Some points, one per row:
array([-1.0,  0.8, -0.9,  1.4,  1.8, -1.3, -1.0, -1.0,  0.6,  1.9,  0.1, -1.1, -1.6, -0.1, -0.6, -0.4,  1.6, -1.2,
        0.9,  0.4,  1.6,  1.2, -0.2,  0.5, -0.2, -0.1, -0.4,  0.2, -0.3, -0.3,  0.9, -0.6])
array([-0.7, -0.4, -1.0, -0.8,  0.3, -0.5, -0.1, -0.6,  0.5, -1.1,  0.6,  0.7,  0.4, -0.2,  0.3,  0.2,  0.0,  0.0,
        0.4,  0.3,  0.1,  0.1, -0.3,  0.0,  0.6, -0.2,  1.4, -1.8,  0.6, -1.0,  0.7, -0.2])
array([-0.4,  0.1, -1.4, -0.2, -0.4, -0.1,  0.3, -2.7, -0.4, -0.3, -0.7,  1.9,  0.7, -0.6,  0.7,  1.0, -0.5,  0.5,
       -1.3, -0.6,  0.0,  1.9, -0.3,  0.6,  0.6, -1.0,  1.2, -3.8,  0.5, -0.6,  0.1,  0.4])
array([-0.1, -0.2, -1.6,  1.2, -0.2,  1.6, -0.3, -1.7, -1.0,  0.3, -1.8, -0.2,  0.0, -1.6,  1.6,  0.7,  0.2, -0.2,
       -0.8, -0.5, -0.8,  2.1,  0.4,  1.2,  0.1, -0.1,  0.3, -1.2,  1.0,  0.7, -1.6,  1.5])
array([-0.5, -0.4,  1.3, -1.1,  1.5, -1.6,  0.2,  0.9,  0.0,  1.2,  1.3, -0.5,  0.1,  1.5, -0.8, -0.5,  0.7,  1.1,
       -0.2, -1.1,  0.8, -1.7, -0.6, -2.1,  1.2,  0.6,  0.4,  1.4, -0.8,  0.4,  2.3, -0.8])
array([ 1.7,  2.3, -1.3,  1.6, -3.6,  3.2,  0.3, -1.7, -1.5,  1.5, -2.6,  4.7,  0.4, -2.9,  1.4,  2.8,  0.6, -1.5,
       -0.9, -0.2, -0.9,  2.1,  2.0,  2.5,  0.1, -3.0, -1.8, -4.3,  0.0,  1.7, -1.5, -1.2])
array([-0.3,  0.9,  0.1, -0.8,  1.1, -1.0, -0.8, -1.0, -1.3,  1.1,  1.1,  1.7, -0.4, -0.1,  0.1,  0.3,  0.8,  0.5,
        0.2,  1.1,  0.9, -1.0, -0.7, -0.1,  1.7, -1.6,  0.5, -1.0, -1.2, -0.5, -0.1, -2.9])
array([-0.1,  0.0, -1.2,  0.0, -0.9,  0.4,  0.3, -2.5, -0.4, -0.2, -0.8,  2.3,  0.8, -1.2,  0.8,  0.9, -0.6,  0.3,
       -1.5, -0.7, -0.3,  2.0,  0.1,  0.7,  0.1, -0.8,  1.0, -3.7,  0.2, -0.4, -0.2,  0.5])
array([-0.1,  0.6, -1.4,  1.1,  0.0,  1.0, -1.2, -0.2,  0.0, -0.2, -1.8, -1.3, -1.2, -1.7,  1.7,  0.5,  0.3, -1.5,
        1.2,  1.0, -0.8,  1.3,  1.5,  2.1, -0.1, -0.8, -0.8,  0.0,  1.0,  0.1, -1.6,  1.0])
array([-1.0,  0.6, -0.3,  0.4,  1.1, -1.4, -0.9, -0.2,  1.0,  0.1,  0.2, -1.5, -1.6,  0.5, -1.3, -0.6,  0.5, -1.1,
        0.9,  0.5,  1.7,  0.6,  0.0,  0.4, -0.9,  0.1, -0.5,  0.4, -0.6, -0.5,  1.3,  0.1])
array([-1.4,  0.3,  1.6, -1.5,  2.0, -3.0, -0.3,  2.5,  1.7, -0.3,  1.2, -2.9, -1.2,  3.1, -2.5, -0.9,  0.7, -0.2,
        1.0, -1.5,  1.8, -2.1,  0.9, -1.8, -0.1,  1.2, -1.2,  2.9, -0.9,  0.4,  5.2,  0.6])
array([ 0.8, -0.6,  1.1, -0.2, -1.1,  0.4,  0.4,  0.3,  0.1, -1.4,  1.0,  0.1,  0.1,  0.4, -1.3, -1.1, -1.7,  0.6,
       -0.3,  1.4,  0.3, -0.5, -1.8, -0.6, -1.6,  0.8,  0.3,  1.0, -0.8, -0.7, -1.9, -0.2])
array([-0.2,  0.6, -0.6,  0.3, -0.1,  0.4, -0.3,  0.2, -0.2,  0.2, -1.1, -0.3, -0.1, -0.6,  1.0,  0.7,  0.6, -0.6,
        0.3, -0.4, -0.5,  0.4,  1.3,  0.9,  0.4, -0.5, -0.5, -0.4,  0.4,  0.6,  0.4,  0.5])
array([ 1.5, -0.6, -0.5,  1.4, -1.0,  2.0,  1.3,  0.7, -0.2, -0.4,  0.1,  0.7,  1.3, -0.4,  1.2,  0.3, -0.5,  0.1,
        0.7,  0.7, -2.1, -0.1, -0.3,  1.1, -0.1,  0.1, -0.1,  1.1,  2.1, -1.0, -2.8, -0.6])
array([-0.3, -0.7, -0.4,  1.0,  1.4, -0.2, -0.7,  0.1,  0.4,  0.6, -0.1, -2.3, -0.9, -0.2,  0.5, -0.8,  0.3, -0.4,
        0.7,  0.4,  0.0,  0.7, -0.5,  0.1, -0.4,  1.0,  0.3,  1.7,  0.5, -0.2, -0.7,  1.0])
array([-0.3, -0.6,  0.0, -0.4,  0.5,  0.0,  0.0,  1.1,  0.5,  0.2,  0.7, -0.4,  0.3,  0.0,  0.0, -0.2,  0.7,  0.1,
        0.7,  0.0, -0.1, -1.0,  0.0, -0.8,  0.7,  0.4,  0.9,  0.5,  0.1,  0.0,  0.9, -0.4])
array([ 0.3, -1.1,  1.2, -0.7, -0.1, -0.5,  1.1,  0.0,  0.0, -0.7,  1.4,  0.2,  0.7,  1.4, -1.1, -0.9, -1.1,  1.4,
       -1.0, -0.3,  0.1, -0.8, -1.9, -1.8, -0.4,  1.3,  0.8,  0.8, -0.2, -0.4, -0.2,  0.0])
array([-0.3,  0.0, -1.5,  0.6, -0.2,  0.8, -0.3, -1.0,  0.1,  0.1, -1.2,  0.2,  0.0, -1.3,  1.1,  0.3,  0.3, -0.6,
        0.0,  0.1, -0.5,  1.9,  0.7,  1.4, -0.3, -0.3,  0.5, -1.6,  0.9, -0.3, -0.7,  0.9])
array([-0.3,  0.1, -0.4, -0.1,  0.7, -0.9,  0.0, -1.2, -0.4,  0.0,  0.5,  0.6, -0.1,  0.4,  0.1,  0.2,  0.0,  0.3,
       -0.2,  0.1,  0.2,  0.2, -0.6,  0.0,  0.5, -0.3,  0.3, -0.7,  0.4, -0.7, -0.1, -0.8])
array([ 0.7,  0.7, -1.3,  1.2, -2.5,  2.1,  0.4, -0.6,  0.1, -0.1, -1.4,  2.1,  0.6, -1.8,  0.6,  1.2, -0.5, -1.0,
       -0.3,  0.2, -0.6,  1.6,  0.9,  1.9, -0.8, -1.2, -0.5, -2.3,  0.3,  0.5, -2.0,  0.1])
array([ 1.8,  2.8,  1.0, -0.1, -2.7,  2.0,  0.5,  1.2, -2.0,  0.9, -1.0,  3.8,  0.9, -0.5,  0.0,  2.2,  0.4, -0.4,
       -0.5,  0.1, -1.0, -1.3,  2.4,  1.1,  0.9, -2.8, -3.3, -0.7, -1.1,  1.8, -0.8, -2.8])
array([ 0.4,  0.6, -0.2, -1.3, -2.4,  0.7, -0.1, -0.7, -0.3, -2.8,  0.1,  2.6,  0.5, -0.8, -0.4,  0.7, -1.8, -0.1,
       -0.2,  1.7,  0.1, -0.1,  0.1,  1.0, -0.6, -1.6,  0.4, -3.0, -0.9, -1.0, -1.2, -0.8])
array([ 1.1,  0.8,  1.2,  0.6, -0.9,  0.1,  0.5, -0.5, -0.9,  0.4,  0.2,  0.8, -0.2,  0.8, -1.3, -0.4, -0.9,  0.5,
       -1.0,  0.4,  0.6,  0.2, -1.0, -0.2, -1.3,  0.1, -1.5,  1.0, -0.9,  0.2, -1.9, -0.8])
array([-1.3,  0.5, -1.3,  0.2,  0.8, -1.4,  0.1, -2.2,  0.4,  0.8,  0.1,  1.2,  0.2,  0.2, -0.4,  0.7,  1.0, -0.2,
       -0.7, -1.5,  1.0,  1.5,  0.1,  0.0,  0.5, -0.5,  0.8, -3.0,  0.3, -0.3,  2.6,  0.0])
array([-0.4,  1.1, -0.1,  0.8,  0.6, -0.5, -0.4,  0.4,  0.3,  1.0, -0.6, -0.8, -0.9,  0.4, -0.5,  0.2,  1.1, -1.0,
        0.7, -0.3,  0.6,  0.3,  1.1,  0.6, -0.2, -0.3, -1.6,  0.9,  0.1,  0.6,  1.1,  0.0])
array([-1.2, -0.9, -0.4, -1.2,  1.3, -1.2, -0.2,  0.5,  1.1, -0.3,  0.9, -0.8,  0.3,  0.4, -0.1, -0.2,  0.7,  0.3,
        0.4, -0.7,  0.4, -0.7,  0.0, -1.1,  1.2,  0.4,  1.8, -0.5,  0.2, -0.5,  2.9,  0.4])
array([-1.9,  0.3, -1.9, -0.1,  3.0, -2.2, -1.4, -1.8,  0.3,  0.3,  0.7, -0.8, -1.5,  0.0,  0.8,  0.1,  1.4, -0.8,
        1.5,  0.9,  0.9,  0.5, -0.1,  0.9,  1.4, -0.8,  1.1, -1.2,  0.8, -1.6,  1.4, -1.0])
array([-0.2, -1.2,  0.9, -0.5,  1.6, -1.0,  0.3,  1.0,  0.3,  0.0,  1.5, -1.7,  0.0,  1.3, -0.4, -1.1,  0.0,  0.9,
        0.6,  0.1, -0.2, -1.4, -1.3, -1.6,  0.2,  1.5,  0.7,  2.6,  0.3, -0.5,  0.3,  0.0])
array([ 0.2, -0.3,  0.5, -0.3, -0.2,  0.0,  0.1,  0.5,  0.1, -0.3, -0.4, -0.7,  0.1,  0.4, -0.1, -0.1, -0.4,  0.3,
       -0.5, -0.9, -0.2, -0.1,  0.4, -0.5, -0.3,  0.6, -0.3,  0.6, -0.1,  0.6,  0.4,  1.2])
array([-0.1, -1.2,  0.0,  0.3,  0.9,  0.3,  0.2,  1.5, -0.6,  0.9, -1.5, -2.6,  0.3,  0.2,  1.7,  0.6,  0.5,  0.8,
       -0.6, -3.1, -2.2, -0.7,  2.2, -0.8,  0.7,  1.6,  0.2,  2.3,  1.9,  1.7,  1.6,  2.5])
array([-0.1, -1.2,  0.7, -0.2, -0.7,  0.3,  1.1,  1.0,  0.7,  0.7,  0.8,  0.8,  1.7,  0.3, -0.4, -0.4,  0.3,  0.9,
       -0.8, -1.4, -0.3, -0.6, -0.8, -1.8,  0.7,  0.9,  1.0, -0.2, -0.1,  0.3,  1.5,  0.1])
array([ 0.0,  1.4, -0.6,  0.4, -0.2, -0.3,  0.8, -2.4, -1.4,  1.1, -0.3,  2.8,  0.7,  0.5,  0.5,  1.9,  0.6,  0.7,
       -1.6, -1.9, -0.1,  1.0,  0.7,  0.4,  1.0, -1.2, -1.2, -2.3,  0.9,  0.3,  0.3, -1.3])
array([-0.3, -0.7,  0.3, -0.1,  1.1, -0.7, -0.4, -0.3, -0.1,  0.1,  0.1, -1.5, -0.6,  0.5,  0.2, -0.8, -0.3,  0.5,
       -0.1, -0.2,  0.3,  0.1, -0.8, -0.5, -0.1,  0.8,  0.5,  1.1,  0.0, -0.1, -0.3,  0.8])
array([-0.2, -1.0,  0.8, -0.4,  0.9, -1.0,  0.6, -0.3,  0.2, -0.4,  1.0, -1.1,  0.1,  1.5, -0.8, -1.1, -0.8,  1.1,
       -0.7, -0.5,  0.4, -0.2, -1.5, -1.3, -0.6,  1.6,  0.7,  1.2,  0.2, -0.6,  0.2,  0.7])
array([ 0.2,  0.7, -0.3, -0.4,  0.3,  0.1, -1.1, -0.8, -1.4, -0.2, -1.2, -0.3, -0.7, -0.7,  1.7,  0.5, -0.5,  0.0,
        0.2,  0.6, -0.6,  0.0,  0.7,  1.2,  0.8, -1.2, -0.6, -0.1,  0.0,  0.2, -1.7,  0.0])
array([ 0.7, -0.2,  0.7,  0.1,  0.4,  0.5, -0.3,  1.8, -0.2, -0.9,  1.1, -1.1, -0.5,  0.2,  0.1, -0.7, -0.4, -0.2,
        1.8,  2.6, -0.9, -1.9, -0.6,  0.3, -0.2,  0.2, -0.5,  3.1,  0.2, -0.9, -2.4, -1.3])
array([ 0.6, -1.4,  1.0, -0.4, -1.1,  0.8,  0.4,  1.4,  0.7, -1.3,  0.4, -0.9,  0.5,  0.0, -0.5, -1.1, -1.4,  0.5,
        0.0,  0.7, -0.4, -0.7, -1.1, -0.8, -1.2,  1.2,  0.8,  1.2, -0.5, -0.2, -1.0,  0.9])
array([ 1.7,  0.4,  0.9,  0.0, -3.5,  1.7,  1.6, -0.3, -0.6, -0.5, -0.1,  3.8,  1.9, -0.3, -0.9,  0.7, -1.6,  0.8,
       -1.8, -0.1, -0.4,  0.5, -0.5,  0.1, -0.9, -0.8, -0.1, -2.2, -1.0,  0.6, -1.7, -0.6])
array([-0.2, -0.5, -0.5, -0.1, -0.1,  0.3, -0.2,  0.8,  0.8, -0.8,  0.7, -0.3,  0.0, -0.8,  0.0, -0.3,  0.2, -0.6,
        1.2,  1.4, -0.1, -0.4, -0.3,  0.3,  0.0,  0.1,  1.0,  0.0,  0.1, -0.8, -0.2, -0.4])
array([-0.3, -1.3,  0.1,  0.2,  0.5, -0.4, -0.2, -0.3,  0.8, -0.2,  1.4, -0.6, -0.2, -0.2, -0.9, -1.5, -0.3,  0.2,
        0.4,  1.5,  0.9,  0.0, -2.3, -0.9, -0.7,  1.0,  1.9,  0.4, -0.6, -1.2, -0.7, -0.4])
Here are 10 more points, each followed by its number:
array([-1.2,  0.0, -0.3, -1.3,  1.3, -0.7, -1.1,  1.8,  0.5, -0.3, -0.2, -1.6, -0.4, -0.1,  1.1,  0.4,  1.2, -0.6,
        1.5, -0.4, -0.4, -1.5,  1.9,  0.2,  1.8, -0.6,  0.2,  0.6,  0.2,  0.4,  2.7,  0.4]) 0
array([ 1.7,  0.5,  2.3,  0.1, -0.2,  0.5,  1.2,  1.7, -1.7,  1.6, -0.4, -0.2,  0.6,  1.7,  0.1,  0.4,  0.0,  1.4,
       -1.0, -1.5, -1.3, -1.6,  0.7, -1.1,  0.4,  0.5, -2.6,  3.6,  0.2,  2.0, -1.1, -0.3]) 1
array([-0.9,  0.4, -0.6,  0.4,  2.4, -1.6, -0.7, -1.3, -0.4,  1.2,  0.3, -1.0, -1.2,  0.7,  0.5,  0.0,  1.0,  0.0,
        0.4, -0.1,  0.6,  0.4, -0.3,  0.1,  0.8, -0.2, -0.2,  0.5,  0.5, -0.5,  0.4, -0.6]) 2
array([ 0.7,  2.7,  2.0, -0.1,  1.5, -1.3, -0.7,  0.3, -2.8,  3.6,  0.2,  1.0, -1.2,  1.4, -0.4,  0.6,  1.6,  0.7,
       -0.4, -0.2,  1.0, -2.0,  0.6, -0.5,  1.9, -1.8, -3.3,  2.4, -2.0,  1.8,  0.0, -3.6]) 3
array([-0.9,  0.8,  0.5, -1.1,  0.8, -1.5, -0.7,  1.3,  0.8, -0.5, -0.1, -1.4, -1.0,  1.1, -0.8,  0.1,  0.4, -0.6,
        0.8, -0.7,  0.9, -1.0,  1.5, -0.1,  0.3, -0.3, -1.1,  0.9, -0.6,  0.5,  2.9,  0.4]) 4
array([-1.9, -0.6, -1.1, -2.6,  0.8, -1.3, -1.0,  0.3,  0.9, -2.3, -0.5, -0.7,  0.0, -0.2,  1.3,  0.8,  0.2, -0.2,
        0.9, -1.3, -0.1, -0.7,  2.0,  0.1,  1.9, -0.8,  1.8, -2.5,  0.5, -0.3,  3.8,  1.4]) 5
array([-0.5,  0.0, -1.4,  0.6, -0.3,  0.6,  0.4, -1.7, -0.5,  0.8, -1.3,  0.6,  0.6, -1.1,  1.1,  0.7,  0.3,  0.0,
       -1.0, -1.5, -0.4,  2.1,  0.4,  0.6,  0.2, -0.4,  0.7, -2.4,  0.5,  0.4,  0.1,  1.3]) 6
array([-1.2,  3.0,  1.2, -0.6,  1.9, -3.1, -1.1,  1.3,  0.2,  1.6,  0.6, -0.8, -2.3,  2.5, -2.4,  0.3,  2.0, -1.2,
        1.2, -0.5,  2.7, -1.7,  2.0, -0.1,  0.6, -1.4, -3.6,  1.8, -1.9,  0.9,  4.4, -2.3]) 7
array([-0.9,  1.6, -0.1,  0.3,  1.7, -1.8, -0.7, -0.4, -0.2,  1.5,  0.1, -0.4, -1.3,  1.1, -0.6,  0.4,  1.5, -0.7,
        0.5, -0.4,  1.2, -0.1,  0.9,  0.3,  0.6, -0.8, -1.7,  0.4, -0.2,  0.2,  2.0, -1.2]) 8
array([ 0.2,  0.8,  0.3,  1.6,  0.5,  0.1, -0.1,  0.8,  0.1,  2.3, -0.1, -0.6, -0.6,  0.1, -0.5, -0.1,  1.5, -0.9,
        0.5,  0.1,  0.5,  0.1,  0.4,  0.2, -0.4,  0.1, -1.6,  1.8, -0.3,  0.8,  0.1, -0.8]) 9
Which three of these numbered points are nearest to each point below by angle, seen from the average point of the first points? Their numbers follow each, nearest first.
array([ 0.1, -0.6, -1.2,  0.9, -0.2,  1.0, -0.2, -0.2,  0.7,  0.3, -1.4, -1.1, -0.2, -1.4,  1.0,  0.1,  0.2, -0.9,
        0.2, -0.2, -0.7,  1.6,  0.4,  0.9, -0.3,  0.3,  0.2, -0.4,  1.2,  0.1, -0.6,  1.4]) > 6 9 5
array([ 0.3,  0.6,  0.3, -0.8, -0.1,  0.4, -1.1,  0.6, -1.1, -0.2, -0.6, -0.1, -0.6, -0.8,  1.1,  0.3, -0.1, -0.1,
        0.6,  0.9, -0.4, -1.0,  0.9,  0.8,  1.0, -1.2, -0.5,  0.5, -0.8,  0.5, -1.1, -0.7]) > 3 0 1
array([-0.5,  0.1,  0.3, -0.3,  1.0, -1.0,  0.0,  0.3,  0.1,  1.0,  1.6,  0.7,  0.0,  0.5, -0.8, -0.3,  1.1,  0.2,
        0.4,  0.4,  0.8, -1.2, -0.8, -1.0,  0.9, -0.2,  0.5,  0.1, -0.6, -0.5,  1.3, -2.0]) > 7 3 8
array([-1.3, -0.7, -0.4, -1.3,  0.9, -0.2, -1.3,  2.1,  1.2, -0.7, -0.5, -2.2, -0.4, -0.6,  1.2,  0.1,  0.9, -0.7,
        1.6, -0.3, -0.5, -1.3,  1.7,  0.2,  1.5, -0.3,  1.0,  0.5,  0.2,  0.3,  2.7,  1.3]) > 0 5 4
array([ 0.7, -0.5,  0.8,  0.4, -0.5,  0.3,  1.4,  0.4,  0.1, -0.2,  0.8,  0.7,  1.1,  0.8, -0.4, -0.4, -0.6,  0.6,
       -0.6, -0.5, -0.8, -0.3, -0.8, -1.0, -0.6,  1.1, -0.3,  0.9,  0.6, -0.1, -1.0, -0.1]) > 1 9 3
array([ 1.0,  1.2,  0.9, -0.5, -0.3,  0.3, -0.2,  0.6, -1.7,  0.1, -0.2,  0.8, -0.2,  0.3,  0.5,  0.6, -0.3,  0.4,
        0.1,  0.8, -0.7, -1.5,  0.7,  0.5,  0.7, -1.2, -1.8,  1.3, -0.3,  0.5, -1.7, -1.6]) > 3 1 9
array([-0.6,  0.4, -1.2,  0.2, -0.3, -0.1,  0.0, -2.7, -0.8,  1.1, -1.5,  1.6,  0.5, -0.7,  0.9,  1.2,  0.3,  0.2,
       -1.7, -1.7,  0.0,  2.1,  0.6,  0.5,  0.9, -0.9,  0.2, -3.3,  0.2,  0.6,  0.6,  0.8]) > 6 5 2
array([-0.2,  0.4,  0.1, -0.1, -0.4, -0.7,  1.0, -0.8,  0.4, -0.1,  1.1,  1.7,  0.6,  1.0, -1.4,  0.3,  0.0,  0.3,
       -0.6, -0.4,  0.6,  0.2, -0.6, -0.6, -0.3, -0.2, -0.1, -1.3,  0.0, -0.5,  1.1, -1.0]) > 7 8 3
array([-0.1, -0.6, -0.8,  0.3, -0.1,  0.4, -0.3, -1.2,  0.1, -0.6, -0.7, -0.3, -0.2, -1.0,  0.8, -0.1, -0.4, -0.1,
        0.0,  0.4, -0.3,  1.3, -0.3,  0.7, -0.4,  0.1,  0.9, -0.9,  0.6, -0.5, -1.3,  0.9]) > 6 5 2
array([ 0.1, -0.6, -1.3,  0.8, -0.3,  0.7, -0.2, -1.2,  0.1,  0.5, -1.7, -0.2,  0.2, -1.3,  1.0,  0.6,  0.2, -0.3,
       -0.9, -1.4, -0.2,  2.4,  0.8,  0.7,  0.1, -0.1,  0.4, -2.1,  0.9,  0.6,  0.2,  1.7]) > 6 5 0
array([ 0.5,  0.0,  1.2, -1.0, -1.2,  0.0,  0.4,  1.5,  0.6, -1.9,  1.4,  0.7,  0.2,  0.7, -1.7, -0.6, -1.1,  0.1,
        0.6,  1.5,  0.4, -1.7, -0.6, -0.6, -0.9,  0.0, -0.2,  0.7, -1.0, -0.7, -0.1, -1.1]) > 4 7 1
array([-0.3,  0.0,  0.6, -0.2,  1.9, -1.3, -0.7,  1.8,  0.6, -0.4,  2.2, -1.7, -1.3,  1.2, -0.9, -1.2,  0.5, -0.4,
        2.4,  2.6,  0.5, -2.3, -1.0, -0.3,  0.0,  0.4, -0.3,  3.3, -0.1, -1.4, -0.3, -2.1]) > 7 4 9
Now 10 new points, numbered from 0 again:
array([ 0.3, -1.2,  1.6, -1.2,  0.2, -0.8,  0.8,  1.5,  0.7, -2.0,  1.9, -1.0,  0.3,  2.0, -1.4, -1.2, -1.5,  1.1,
        0.3,  0.6, -0.1, -1.9, -1.4, -1.6, -0.8,  1.6,  0.4,  2.4,  0.0, -0.9,  0.0,  0.1]) 0
array([-1.7,  2.8,  1.4, -1.2,  3.2, -4.4, -1.2,  0.0, -0.5,  2.1,  1.2, -0.7, -2.4,  3.3, -2.4,  0.1,  1.9, -0.1,
        0.5, -1.1,  3.2, -1.7,  1.0, -1.0,  1.3, -1.3, -2.8,  1.5, -2.0,  0.6,  4.9, -2.6]) 1
array([ 1.5,  0.7,  1.7, -0.3, -1.3,  0.8,  0.7,  0.9, -1.5,  0.6, -0.7,  0.8,  0.7,  0.8, -0.2,  0.5, -0.7,  0.9,
       -1.2, -1.0, -0.6, -1.0,  0.6, -0.4, -0.1, -0.1, -2.0,  1.5, -0.6,  1.6, -1.1, -0.2]) 2
array([-0.3, -2.2, -1.3, -0.3, -0.6,  1.4,  0.0, -0.9,  0.6, -0.6, -1.3, -0.7,  0.8, -2.6,  2.2, -0.1, -0.4,  0.5,
       -1.0, -0.9, -1.2,  1.4,  0.1,  0.3,  0.5,  0.7,  2.8, -1.5,  0.5,  0.2, -0.4,  2.9]) 3
array([ 0.2, -0.3,  0.1,  0.7,  0.7,  0.1,  0.1, -0.1, -0.1,  0.6,  0.1, -0.7, -0.2,  0.3,  0.1, -0.3,  0.1,  0.2,
        0.0,  0.1, -0.2,  0.2, -0.6, -0.2, -0.2,  0.6, -0.1,  1.2,  0.4, -0.1, -0.9,  0.1]) 4
array([-0.5, -0.5, -1.1,  0.6,  0.5,  0.3, -0.3, -0.8,  0.2,  0.3, -1.1, -0.5,  0.0, -0.8,  0.9,  0.3, -0.1, -0.4,
       -0.1, -0.5, -0.2,  1.5,  0.5,  0.5,  0.1,  0.1,  0.7, -0.9,  0.7,  0.2, -0.1,  1.3]) 5
array([ 0.1, -0.1,  0.3,  0.6,  0.8, -0.5, -0.1, -0.8, -0.4,  0.9,  0.1, -0.8, -0.5,  0.4, -0.1, -0.7, -0.1,  0.4,
       -0.4, -0.1,  0.4,  0.5, -1.0, -0.3, -0.4,  0.6, -0.1,  1.1,  0.0,  0.0, -0.9,  0.1]) 6
array([ 0.9, -0.2,  0.6, -0.3, -1.4,  0.7,  0.8,  0.5, -0.1, -1.7,  1.3,  1.5,  0.7,  0.3, -0.8, -0.3, -1.4,  0.4,
        0.0,  1.7, -0.4, -1.0, -1.2, -0.1, -0.8,  0.1,  0.1,  0.3, -0.1, -1.1, -2.0, -1.2]) 7
array([-0.2,  0.0,  0.0,  0.3,  0.6, -0.4, -0.4, -0.2,  0.1,  0.6,  0.4, -0.5, -0.6,  0.0, -0.4, -0.5,  0.3, -0.2,
        0.3,  0.5,  0.7,  0.1, -0.6, -0.2, -0.2,  0.1,  0.2,  0.4, -0.5, -0.3, -0.1, -0.4]) 8
array([-1.0, -1.2,  0.4, -0.7,  2.3, -2.2,  0.3, -0.1,  0.8, -0.5,  0.7, -2.6, -0.4,  2.2, -0.4, -1.0, -0.3,  0.9,
       -0.1, -1.5,  0.4, -0.3, -0.7, -1.6,  0.0,  1.9,  0.7,  1.8,  1.0, -0.5,  1.9,  1.7]) 9
Which three of these numbered points are nearest to each point below by angle, seen from the average point of the first points? Their numbers follow each, nearest first.
array([ 0.4,  0.2, -0.3,  1.1,  0.1,  0.5,  0.0, -0.4, -0.3,  0.4,  0.1,  0.1, -0.3, -0.2,  0.2, -0.1,  0.0, -0.3,
        0.2,  1.0, -0.3,  0.4, -0.5,  0.6, -0.5,  0.0, -0.4,  0.6,  0.5, -0.4, -1.9, -0.6]) > 4 6 7
array([ 1.5,  0.4,  1.1,  0.4, -1.4,  1.4,  1.1,  1.4, -0.9,  1.0, -0.1,  1.6,  1.2,  0.1,  0.1,  0.5,  0.1,  0.5,
       -0.3, -0.3, -1.0, -1.1,  0.5, -0.2,  0.2, -0.3, -1.5,  0.9, -0.2,  1.1, -0.8, -1.0]) > 2 7 4
array([ 1.0, -0.1,  1.3, -0.8, -1.4,  0.2,  1.2,  0.4, -0.4, -1.8,  1.7,  1.8,  1.0,  1.2, -1.2, -0.2, -1.6,  1.1,
       -0.5,  1.1, -0.4, -1.5, -1.3, -0.8, -0.8,  0.2, -0.2,  0.4, -0.2, -0.9, -1.4, -1.4]) > 7 0 2
array([ 1.2,  0.9,  1.2, -0.5, -1.1,  0.7, -0.1,  0.3, -1.5, -0.1, -0.9,  0.8,  0.1,  0.0,  0.4,  0.5, -0.8,  0.5,
       -0.7,  0.1, -0.4, -0.7,  0.8,  0.3,  0.1, -0.9, -1.5,  0.5, -0.9,  1.1, -1.5, -0.5]) > 2 7 4
array([ 0.9, -2.5, -0.2,  1.0, -1.4,  2.9,  2.2,  0.9,  1.1,  0.1, -0.1,  0.5,  2.1, -1.5,  0.2, -0.5,  0.1,  0.4,
       -1.1, -0.4, -1.0,  0.3, -0.8, -1.3, -0.8,  2.3,  1.0,  0.2,  1.2,  0.1, -1.3,  1.2]) > 3 7 4
array([-0.8, -0.3, -0.2, -0.1,  1.3, -0.9, -0.4,  0.5,  1.0,  0.2,  1.4, -0.6, -0.5,  0.2, -0.8, -0.7,  0.9, -0.4,
        1.2,  1.1,  0.9, -0.8, -0.9, -0.5,  0.2,  0.2,  0.9,  0.5, -0.3, -1.0,  1.1, -1.1]) > 8 1 0
array([ 0.7,  0.6,  0.4, -0.1, -0.2,  0.5,  0.1,  0.2, -1.2,  0.8, -1.0,  0.5,  0.5,  0.1,  0.7,  0.8,  0.2,  0.4,
       -0.6, -1.1, -0.8, -0.4,  1.1,  0.2,  0.9, -0.6, -1.2,  0.1,  0.2,  1.0, -0.1, -0.1]) > 2 1 5
array([ 0.4, -1.7,  1.2, -0.7, -0.2,  0.2,  0.4,  1.3,  0.4, -1.0,  0.5, -1.4,  0.4,  0.5, -0.4, -1.2, -1.1,  1.0,
       -0.1,  0.2, -0.4, -1.1, -1.2, -1.4, -0.6,  1.6,  0.9,  2.0, -0.2, -0.1, -0.7,  1.1]) > 0 9 4
array([ 0.8,  0.9,  0.4,  0.3, -1.8,  1.2,  0.5,  0.2, -0.7,  0.0, -0.7,  1.5,  0.6, -0.5, -0.1,  0.8, -0.5, -0.1,
       -0.7,  0.0, -0.4,  0.1,  0.7,  0.6, -0.4, -0.7, -1.2, -0.5, -0.1,  0.6, -0.9, -0.3]) > 2 7 3
array([-0.2, -1.0, -0.2, -1.0, -0.4, -0.4,  0.7, -1.2, -0.2, -1.3,  0.4,  1.0,  1.1,  0.5,  0.0,  0.1, -1.1,  0.9,
       -1.4, -0.9, -0.1,  0.6, -0.8, -0.7,  0.0,  0.6,  1.5, -1.8,  0.5, -0.5,  0.4,  0.8]) > 3 9 0
array([-1.4, -1.8,  0.4, -0.3,  2.8, -1.9, -0.6,  1.0,  1.5,  0.7,  1.2, -3.6, -1.0,  1.0, -0.7, -1.9,  0.8,  0.3,
        0.9, -0.5,  1.2, -0.6, -1.3, -1.8,  0.1,  2.2,  1.8,  2.4, -0.1, -0.4,  2.3,  1.3]) > 9 8 0
array([ 0.7,  0.8,  0.2,  1.1, -1.3,  1.3,  0.3,  0.3, -0.2,  1.7, -0.9,  1.1,  0.2, -1.1, -0.2,  0.5,  0.7, -0.6,
       -0.4, -0.6,  0.1,  0.7,  0.8,  0.4, -0.3, -0.6, -1.0, -0.5, -0.6,  1.3, -0.2, -0.3]) > 2 5 3
